Here are some points, each followed by its number:
[-0.9  1.1  1.1  2.3  0.6  1.   0.  -0.7  0.2  0.3  1.4  0.6  0.5  1.1
  0.4 -0.2  0.5  0.1  1.3  1.5  0.7  0.   1.5  0.3] 0
[ 0.6  0.7 -0.5  1.9  0.2 -0.3 -1.2 -1.  -1.5  0.2  0.8  0.5  0.   0.
 -0.9 -0.5 -1.  -0.1  0.4  0.1  1.2 -0.6 -0.3  0.6] 1
[-0.3  0.6 -3.1 -2.6  1.8 -1.6  0.4  0.  -0.4 -0.4 -0.3  1.  -0.2 -0.6
  0.4 -1.   0.5  0.4  0.3  0.3 -0.3  0.4 -0.4  0.6] 2
[ 1.3 -2.6 -1.  -2.9 -1.4 -0.4 -0.2  1.4  1.4  1.8 -2.2 -0.5  0.1 -0.4
  0.5 -0.9  0.  -0.7 -0.8 -0.8 -0.6  2.4 -1.   1.4] 3
[ 0.4  0.3  0.5  0.4  0.   0.3 -0.6  0.4 -0.3  0.4  0.3 -0.1 -0.1 -0.2
 -0.1  0.1  0.6  0.1  0.1  0.3 -0.8  0.2 -0.1  0.7] 4
[ 1.1 -1.5 -1.3 -3.4 -0.8 -0.2  0.4  1.   2.   1.3 -1.2 -0.7  0.  -1.5
  1.4 -0.9 -0.1 -0.4 -2.3 -0.4 -0.1  2.6 -1.   1.3] 5
[-2.3 -0.2  0.2  1.1 -2.2  1.   1.1 -1.   0.1 -2.9  0.8 -1.5 -1.7  0.5
  0.6  2.4 -0.9  1.3 -1.  -0.5  0.9 -2.1  0.1 -1.6] 6
[-0.6  1.3  0.5  0.7  1.9 -0.8  0.  -0.9  1.6 -1.6 -1.   0.2  0.8  0.2
 -0.2 -1.2  0.6 -0.9  1.6  0.3 -1.3 -0.3  1.1 -1.2] 7
[ 0.7  0.6  0.6 -0.9  0.6 -1.   0.6  0.  -0.8 -0.4 -0.8  0.9 -0.1  0.3
  0.1 -1.   0.3 -0.2  0.6  0.4  0.8  0.9  0.8 -0.5] 8
[ 0.1 -0.7 -1.1  1.6  0.2  0.4 -1.3 -0.5  0.7  1.1  0.7 -1.3  0.5  0.6
  0.1  0.3 -0.3  0.2 -0.1  0.8  0.1  0.6 -0.6  1.1] 9
[ 1.4 -1.6 -0.4 -2.3  0.2 -0.1  0.7  1.4  2.2  1.5 -0.3 -0.2  0.1 -0.9
  2.  -2.  -0.8 -0.9 -1.9  0.   0.   3.1  0.6  1.9] 10
[ 0.1 -1.2  1.4 -1.1 -0.5  0.5  0.9  0.4  0.   0.1  0.  -1.  -0.5  1.1
  0.5  1.2 -0.4  0.6 -1.5 -0.9  0.1  0.7  0.1 -0.9] 11
[-2.4  1.   0.4 -0.9  0.9 -0.5  1.5  0.1 -0.2 -1.3  0.4  0.3 -0.5  0.7
  0.7  0.1 -0.1  0.7  0.5  0.3 -0.2 -0.4  0.9 -1.3] 12
[ 0.2  0.3 -0.9 -0.4  0.  -0.2 -0.2 -1.1 -1.7 -0.6  1.1  1.4  0.6 -0.8
 -0.6 -0.3 -0.6 -0.4 -1.  -0.5  2.6 -1.7 -1.  -0.9] 13
[ 0.2  1.3  1.1 -0.6 -2.1 -0.3  0.6  0.  -0.5 -1.  -1.   1.6 -1.5 -1.9
  0.5 -0.4  1.1 -0.7  1.6  0.3 -1.   0.2  1.7  0.1] 14
New points follow, each followed by the number of its nearest point above by angle, seen from the average point of the numbered points.
[ 0.  -0.4  1.2  1.8 -0.4  1.3 -0.6 -0.8 -0.9 -0.5  1.4 -2.3 -0.4  1.3
 -0.8  2.3 -1.   1.2 -0.9 -0.8  0.4 -2.  -1.  -0.7] 6
[ 0.1 -1.  -0.7  0.4 -1.   0.3 -0.2  0.1  0.4  0.3 -0.5 -0.3  0.2  0.2
 -0.4  0.5  0.1  0.4 -0.3 -0.4  0.2  0.  -0.9  0.1] 9
[-1.8  1.  -0.4  1.4  0.1  0.3 -0.2 -1.4 -0.6 -0.5  1.6  0.1 -0.2  0.3
  0.4  0.9 -0.6  0.7 -0.6  0.6  2.2 -1.1  0.  -0.6] 6
[ 0.8 -1.1 -0.8  0.8 -2.6  0.7  0.4  0.5  0.3 -1.6 -1.1  0.9  0.3 -1.2
 -0.2  1.2  0.7  0.   0.1 -0.4  0.7 -1.5  0.1 -0.5] 6
[-1.1  0.7 -0.9  1.4  0.   0.4 -0.2 -1.  -0.1 -0.3  0.6 -0.5 -0.5  0.
  0.6  0.7 -0.4  0.8 -0.3  0.7  0.9 -0.5 -0.1  0. ] 6
[-0.8  0.6 -0.5  0.5  0.1  0.9 -0.3 -0.3 -0.2 -0.8  0.9 -0.7 -0.5 -0.8
  0.2  1.5  0.3  1.  -0.8 -0.1  0.3 -1.2 -1.  -0.4] 6
[ 0.5 -1.5 -0.4 -0.7 -1.7 -0.1 -0.6  0.3  0.   0.8 -2.  -0.4  0.3  0.3
 -0.9  0.4  0.2 -0.2 -0.1 -0.9 -0.3  0.5 -1.4  0.1] 3
[ 0.3  0.8  0.5  0.5  0.1 -0.3  0.3  0.  -0.7 -0.4 -0.1  0.8 -0.8 -1.
  0.  -0.2  0.6 -0.4  1.1  0.2 -1.5 -0.5  0.8  0.2] 14
[-0.3  0.4 -0.2 -1.3  0.3 -0.4  0.6  0.5  0.3  0.   0.   0.7  0.3 -0.5
  0.3 -0.4  0.  -0.3  0.  -0.1  0.5  0.4  0.1 -0.3] 2
[ 0.2  1.7  0.2 -0.9  0.3 -0.9 -0.1  0.1 -0.2 -0.4 -0.7  1.6 -0.4 -2.2
  0.2 -1.2  0.7 -0.7  0.8  0.7 -0.2  0.4  1.   0.1] 14
[-1.4  0.1 -1.6  1.   2.8 -0.3  0.  -1.3  1.8 -1.2 -0.4 -1.4  1.   1.5
 -0.5  0.   0.1  0.   1.  -0.5 -1.9 -0.8  0.1 -0.8] 7
[ 1.3 -1.7 -1.5 -1.9 -0.2 -0.6 -0.5 -1.2 -1.   0.3 -2.8 -1.3 -0.7  0.9
 -0.3  0.6  0.   1.1 -2.5 -0.3  1.2  1.6 -2.3 -0.7] 3
[ 0.3  0.4 -1.2  0.2 -0.5 -0.2 -0.7 -0.1 -0.2  0.5  0.2 -0.1 -0.5 -1.6
  0.5 -0.5 -1.1  0.1 -0.3  0.3  0.4  0.8 -1.   1. ] 1
[ 0.2  0.3  0.5  0.7 -0.1  0.2 -0.1  0.5  0.4  1.2  0.5  0.1  0.1  0.2
  0.5 -0.7 -0.5 -0.2  0.6  0.9  0.3  1.5  0.7  1.2] 0
[-0.8  1.   0.6 -0.9  1.1 -0.9  0.9  0.9 -0.7 -0.4  0.1  1.5  0.5  0.3
 -0.5 -0.3  0.5  0.1  1.6  0.6 -0.4 -0.4  1.1 -0.6] 12
